In the data rows, 500 means zero.
Here is a table of points, one per row:
[229 544 484 511 511 441 457 375 588 346 599 374 416 314 649 400 491 517
 363 480 548 349 461 999 556 523 316 504 418 501 386 362 501 637 491 552
 571 349 521 521 477 576 294 477 300 321]
[450 0 425 550 535 545 443 329 590 622 547 474 580 427 466 540 663 447
 573 459 394 532 515 510 420 511 311 503 483 520 559 547 440 699 498 507
 428 562 517 422 404 538 458 488 391 519]
[542 506 576 660 553 666 537 418 562 453 508 432 512 558 575 461 535 594
 635 699 499 544 528 515 999 514 476 459 536 618 540 515 558 520 562 184
 616 679 516 453 674 486 617 581 442 621]
[484 584 470 464 473 567 478 552 532 430 746 586 472 436 462 564 525 400
 647 450 496 465 536 397 511 0 550 543 397 563 376 615 498 531 474 535
 494 528 514 457 410 529 444 512 422 526]
[396 539 515 465 692 380 424 597 515 102 258 416 579 388 386 603 452 498
 577 658 230 500 436 460 526 470 568 392 413 427 697 679 262 599 465 626
 482 251 567 654 639 422 369 502 485 751]
[567 491 348 424 306 374 352 518 406 344 154 552 586 464 663 544 410 392
 820 404 999 808 152 583 510 519 342 480 335 487 490 492 367 458 431 446
 461 496 578 475 410 625 312 521 329 454]
[332 558 216 574 416 482 503 343 626 550 583 962 538 434 502 591 327 394
 461 404 475 539 617 545 556 522 366 0 484 466 528 391 481 328 474 632
 537 441 538 533 509 246 614 579 406 632]
[381 529 448 413 368 484 473 461 442 432 437 498 473 999 433 477 637 455
 336 334 429 327 465 543 510 475 354 439 432 451 394 566 447 593 438 460
 519 502 508 540 482 476 376 473 354 443]
[536 394 882 494 330 543 523 474 499 570 372 488 430 543 491 489 245 474
 477 476 329 509 704 641 371 407 399 364 617 535 437 459 410 470 645 392
 598 423 311 495 812 703 633 438 567 663]
[525 500 569 672 598 531 591 669 485 781 581 460 606 536 587 576 454 547
 493 557 552 581 603 604 512 491 501 541 501 510 561 494 553 425 0 628
 489 515 375 546 658 517 559 505 523 450]
[471 441 701 693 701 522 615 666 357 513 694 694 505 618 7 582 521 593
 540 561 770 591 0 679 441 509 609 483 614 583 421 446 755 592 614 574
 577 554 632 582 780 585 781 558 598 528]
[571 432 837 567 355 471 548 484 709 456 625 651 646 623 474 276 371 482
 724 472 708 513 547 518 414 532 671 529 426 394 531 304 430 356 524 392
 573 323 762 464 128 376 616 482 602 670]
[169 361 596 439 538 346 519 434 354 588 401 340 437 439 548 326 702 386
 272 471 853 323 492 424 550 403 740 531 407 544 759 496 353 297 516 474
 521 461 495 471 705 228 548 510 472 618]
[658 606 690 345 624 548 410 637 508 742 633 367 614 485 655 626 454 365
 503 470 535 367 313 576 546 595 517 377 566 621 593 758 561 774 537 516
 594 99 251 604 120 454 734 528 271 457]
[522 479 564 431 267 482 436 330 560 555 464 633 627 456 500 462 378 694
 411 280 267 321 343 501 521 566 999 480 514 521 495 608 383 689 341 503
 481 594 524 561 441 551 349 543 653 616]
[609 602 638 251 446 625 322 639 656 554 553 599 148 449 438 476 653 375
 681 573 471 555 578 502 561 637 340 662 388 627 614 633 590 766 468 640
 504 659 463 591 373 0 450 637 664 510]
[313 610 471 574 505 502 469 388 368 653 567 174 741 449 333 560 355 436
 184 549 506 779 639 569 398 461 352 560 423 573 354 727 390 418 662 444
 583 501 640 631 439 336 427 591 588 389]
[702 539 468 478 431 754 447 612 680 587 296 169 642 490 653 686 613 384
 374 450 488 589 409 588 467 316 638 487 516 545 569 33 493 643 611 651
 633 643 409 699 508 661 432 564 472 781]
[434 520 467 308 464 561 999 519 518 372 381 532 489 399 435 509 529 315
 484 376 533 506 519 484 572 578 449 540 483 552 488 560 466 553 496 557
 504 531 351 556 312 566 408 540 557 502]
[703 471 335 548 618 656 506 421 288 521 460 194 523 570 308 468 491 363
 582 583 399 527 564 526 377 627 559 401 397 470 414 420 667 238 420 455
 514 514 697 426 347 304 403 409 574 889]
[566 550 434 331 745 671 403 476 0 514 622 799 604 505 574 669 620 528
 565 459 506 572 692 573 575 620 740 617 599 450 409 94 267 711 585 574
 641 581 394 629 387 484 410 683 479 437]
[312 383 501 238 473 212 438 567 629 563 404 401 458 547 415 290 475 591
 443 612 238 778 364 484 700 414 862 440 535 351 587 427 685 245 490 437
 428 349 446 618 272 601 409 688 534 196]
[579 587 646 459 618 545 524 295 500 441 562 555 717 438 280 615 498 615
 594 247 409 303 537 598 527 519 432 744 356 614 745 559 437 443 564 579
 545 305 628 465 755 396 378 390 475 399]
[999 517 470 559 300 317 482 260 351 490 482 430 443 441 381 369 476 280
 246 617 456 333 273 503 559 446 433 430 442 495 703 504 295 325 493 610
 431 590 404 500 520 445 468 408 421 276]
[470 583 524 480 557 513 434 586 603 500 684 728 581 566 723 797 691 468
 478 541 511 487 672 657 479 619 475 726 515 452 901 737 702 89 650 539
 705 747 482 738 308 913 547 471 495 689]
[535 550 515 495 362 627 443 568 578 410 437 482 542 349 499 531 610 480
 355 321 477 402 442 404 583 515 376 542 999 549 420 570 534 484 390 529
 538 481 999 535 430 514 354 486 455 437]
[416 643 406 592 794 645 496 418 648 773 381 516 413 498 504 487 651 524
 399 639 565 287 410 191 469 476 369 437 385 553 513 451 391 530 560 463
 413 410 655 550 261 606 486 380 581 355]
[724 429 552 492 674 177 620 589 578 678 769 552 605 574 594 432 578 534
 668 898 638 459 677 546 462 549 623 272 539 577 277 572 671 573 644 420
 600 500 580 677 680 545 0 199 628 476]
[477 553 641 412 633 489 297 512 550 716 364 486 592 474 239 572 221 201
 606 254 623 514 684 412 685 659 423 613 441 514 377 670 493 459 587 720
 430 630 409 532 477 716 482 607 619 520]
[481 701 543 492 698 378 441 538 689 519 297 580 664 499 409 656 765 514
 333 541 554 617 562 584 398 550 639 283 512 602 556 684 458 682 503 567
 590 709 450 0 483 661 432 564 622 523]
[614 440 379 682 792 683 601 534 494 306 456 533 574 558 811 557 179 573
 466 658 400 493 408 391 296 517 599 453 475 483 645 713 415 559 517 245
 577 640 627 538 574 446 620 577 441 263]
[466 676 429 610 292 663 502 456 660 596 434 673 862 404 460 0 788 589
 601 690 539 412 547 462 241 570 513 617 518 648 540 564 537 573 579 614
 616 664 405 665 652 485 593 674 228 531]
[521 536 565 448 469 629 472 534 616 390 424 574 580 510 555 409 664 486
 423 406 417 999 569 441 560 540 588 501 475 469 400 556 414 566 544 617
 523 417 432 583 570 440 767 0 419 367]
[470 530 384 435 601 379 456 327 540 505 651 487 440 378 552 601 724 509
 346 479 364 526 347 629 541 570 513 663 333 605 91 427 309 257 406 418
 439 465 632 533 405 437 754 438 566 483]
[502 576 564 462 251 597 605 402 423 635 712 388 471 500 701 569 372 559
 653 694 357 470 429 560 476 594 537 644 461 371 404 426 523 418 594 555
 557 408 568 0 487 494 528 505 264 477]
[577 600 558 528 553 423 552 591 506 537 600 559 596 572 666 495 489 589
 379 517 524 588 614 663 499 521 538 526 517 623 561 464 607 586 637 486
 0 578 588 528 585 510 533 576 362 684]
[348 499 682 572 351 580 496 676 163 769 128 782 273 411 542 542 459 736
 512 619 393 493 473 447 485 469 398 645 358 614 388 650 344 460 449 375
 500 522 628 519 418 515 325 348 286 627]
[481 464 256 429 650 423 480 411 384 515 471 525 375 609 421 462 410 451
 650 589 593 557 560 521 410 419 544 645 999 603 588 512 389 265 539 454
 396 302 121 328 486 324 481 402 423 560]
[258 515 365 422 308 979 492 484 420 533 656 384 498 582 649 469 501 461
 592 685 558 438 379 585 462 515 431 442 516 508 739 541 379 499 551 507
 330 380 555 490 597 623 630 393 999 471]
[450 458 687 692 605 185 536 331 530 255 587 418 683 589 650 533 379 585
 437 386 588 591 560 341 407 450 361 650 571 552 609 417 629 659 480 260
 561 689 439 473 334 257 625 568 548 593]
[532 552 446 544 633 575 505 395 550 341 367 484 528 642 472 292 487 394
 788 606 352 630 728 612 465 483 447 646 477 503 536 471 587 499 414 721
 495 462 709 481 566 609 556 732 570 209]
[398 427 430 544 565 427 509 999 633 462 662 326 359 511 526 392 320 369
 434 384 438 421 536 449 454 623 555 533 436 518 530 305 391 369 608 535
 602 627 641 382 636 324 481 486 258 458]
[587 402 725 437 376 388 427 637 214 310 478 649 316 408 461 405 485 394
 226 599 594 424 763 522 481 422 412 330 484 510 676 287 524 551 479 445
 505 623 600 418 370 582 631 428 674 255]
[598 536 231 562 417 0 607 564 440 746 468 486 451 566 740 445 538 536
 617 560 464 516 596 471 554 463 413 676 554 413 510 527 418 792 614 669
 682 370 735 551 666 628 902 595 757 703]
[660 416 528 437 534 569 544 520 498 426 573 303 416 539 573 468 445 999
 452 425 726 547 544 338 541 466 331 338 468 498 462 547 491 314 606 999
 551 553 432 500 418 459 499 592 579 522]
[613 570 639 636 678 449 525 513 601 628 437 607 397 478 657 521 747 538
 555 185 265 586 321 368 407 472 257 513 445 514 577 182 592 265 560 277
 498 293 379 424 706 448 323 592 706 421]
[414 616 300 519 273 458 416 428 384 491 478 410 466 381 426 467 388 647
 397 444 593 604 539 562 412 489 441 578 445 506 652 457 914 692 439 226
 622 431 408 478 507 415 355 327 667 527]
[529 409 244 530 638 596 515 404 798 687 250 669 284 519 435 514 34 601
 353 523 560 385 532 703 503 395 641 701 484 508 450 368 602 522 636 461
 526 599 445 517 547 356 523 411 571 382]
[719 402 211 295 462 544 396 847 447 253 452 575 650 379 354 328 639 586
 440 341 365 221 450 674 516 493 393 516 396 451 243 737 546 396 456 259
 491 479 294 412 432 522 645 505 641 622]
[389 569 420 999 317 468 440 667 416 384 545 454 531 446 325 506 538 484
 558 481 413 424 554 441 584 572 521 535 503 377 440 480 316 519 579 572
 387 403 187 536 209 569 375 502 588 432]
[504 537 592 453 541 587 538 474 534 608 489 496 519 401 458 579 595 507
 458 505 592 451 498 506 496 461 424 528 541 0 473 591 528 579 523 437
 403 583 494 504 644 356 490 520 432 468]
[477 551 367 341 457 541 453 456 536 514 971 580 381 436 262 318 311 446
 320 453 417 804 299 134 496 628 342 570 434 486 651 476 340 659 411 396
 535 465 421 448 576 783 297 581 363 684]
[379 463 550 349 476 532 356 501 532 352 566 565 673 431 869 422 370 302
 512 365 671 248 433 148 555 600 567 553 483 521 192 509 473 450 445 541
 477 494 311 474 661 503 355 455 699 434]
[533 527 324 566 516 554 526 408 247 615 546 338 331 411 486 452 572 510
 698 31 539 416 728 384 498 558 763 312 392 522 606 596 773 576 566 405
 442 408 641 469 547 631 624 421 272 327]
[526 429 633 485 382 612 497 490 398 548 421 453 374 466 619 522 567 433
 464 570 471 688 527 507 309 492 515 286 518 566 305 658 617 371 582 313
 538 430 437 573 615 436 569 999 513 391]
[500 550 504 337 654 528 427 395 588 316 393 382 396 449 307 396 480 605
 426 683 648 336 743 365 389 539 380 494 446 471 384 242 449 527 330 272
 464 258 476 529 491 788 642 545 323 627]
[487 477 405 381 93 419 498 579 655 398 484 493 637 486 259 999 604 575
 605 705 511 386 591 232 473 612 568 571 429 618 464 370 502 489 501 429
 433 425 473 573 644 424 563 517 433 249]
[315 448 529 529 519 442 441 375 298 312 354 576 488 453 601 494 447 318
 351 688 282 362 292 269 516 515 406 562 442 470 360 416 999 479 501 914
 464 457 402 427 467 485 510 387 430 592]
[576 522 528 721 469 553 455 316 728 258 581 477 0 514 568 607 647 432
 527 456 622 566 483 552 349 652 773 590 521 526 374 744 436 537 446 584
 532 566 457 604 568 587 449 570 495 595]
[251 664 594 337 541 271 464 341 428 537 508 229 407 401 411 458 436 554
 938 440 262 353 303 519 329 504 331 248 642 506 456 391 354 443 445 405
 439 999 373 638 425 538 604 301 458 399]
Along one direction, these points spread out more than along any other. Take the direction at right angles to it along which they spread out most. Go by this last direction. How many in every 100 of the points above lie lower along it than each point below? Round to a whole number. More than half of the points above lie lower than the first one.
[719 402 211 295 462 544 396 847 447 253 452 575 650 379 354 328 639 586
 440 341 365 221 450 674 516 493 393 516 396 451 243 737 546 396 456 259
 491 479 294 412 432 522 645 505 641 622] 15
[504 537 592 453 541 587 538 474 534 608 489 496 519 401 458 579 595 507
 458 505 592 451 498 506 496 461 424 528 541 0 473 591 528 579 523 437
 403 583 494 504 644 356 490 520 432 468] 48
[258 515 365 422 308 979 492 484 420 533 656 384 498 582 649 469 501 461
 592 685 558 438 379 585 462 515 431 442 516 508 739 541 379 499 551 507
 330 380 555 490 597 623 630 393 999 471] 47
[381 529 448 413 368 484 473 461 442 432 437 498 473 999 433 477 637 455
 336 334 429 327 465 543 510 475 354 439 432 451 394 566 447 593 438 460
 519 502 508 540 482 476 376 473 354 443] 35
[566 550 434 331 745 671 403 476 0 514 622 799 604 505 574 669 620 528
 565 459 506 572 692 573 575 620 740 617 599 450 409 94 267 711 585 574
 641 581 394 629 387 484 410 683 479 437] 7
[229 544 484 511 511 441 457 375 588 346 599 374 416 314 649 400 491 517
 363 480 548 349 461 999 556 523 316 504 418 501 386 362 501 637 491 552
 571 349 521 521 477 576 294 477 300 321] 53
[477 551 367 341 457 541 453 456 536 514 971 580 381 436 262 318 311 446
 320 453 417 804 299 134 496 628 342 570 434 486 651 476 340 659 411 396
 535 465 421 448 576 783 297 581 363 684] 28
[481 701 543 492 698 378 441 538 689 519 297 580 664 499 409 656 765 514
 333 541 554 617 562 584 398 550 639 283 512 602 556 684 458 682 503 567
 590 709 450 0 483 661 432 564 622 523] 12
[396 539 515 465 692 380 424 597 515 102 258 416 579 388 386 603 452 498
 577 658 230 500 436 460 526 470 568 392 413 427 697 679 262 599 465 626
 482 251 567 654 639 422 369 502 485 751] 30
[450 0 425 550 535 545 443 329 590 622 547 474 580 427 466 540 663 447
 573 459 394 532 515 510 420 511 311 503 483 520 559 547 440 699 498 507
 428 562 517 422 404 538 458 488 391 519] 37
[724 429 552 492 674 177 620 589 578 678 769 552 605 574 594 432 578 534
 668 898 638 459 677 546 462 549 623 272 539 577 277 572 671 573 644 420
 600 500 580 677 680 545 0 199 628 476] 83
[529 409 244 530 638 596 515 404 798 687 250 669 284 519 435 514 34 601
 353 523 560 385 532 703 503 395 641 701 484 508 450 368 602 522 636 461
 526 599 445 517 547 356 523 411 571 382] 98
[536 394 882 494 330 543 523 474 499 570 372 488 430 543 491 489 245 474
 477 476 329 509 704 641 371 407 399 364 617 535 437 459 410 470 645 392
 598 423 311 495 812 703 633 438 567 663] 92
[542 506 576 660 553 666 537 418 562 453 508 432 512 558 575 461 535 594
 635 699 499 544 528 515 999 514 476 459 536 618 540 515 558 520 562 184
 616 679 516 453 674 486 617 581 442 621] 75
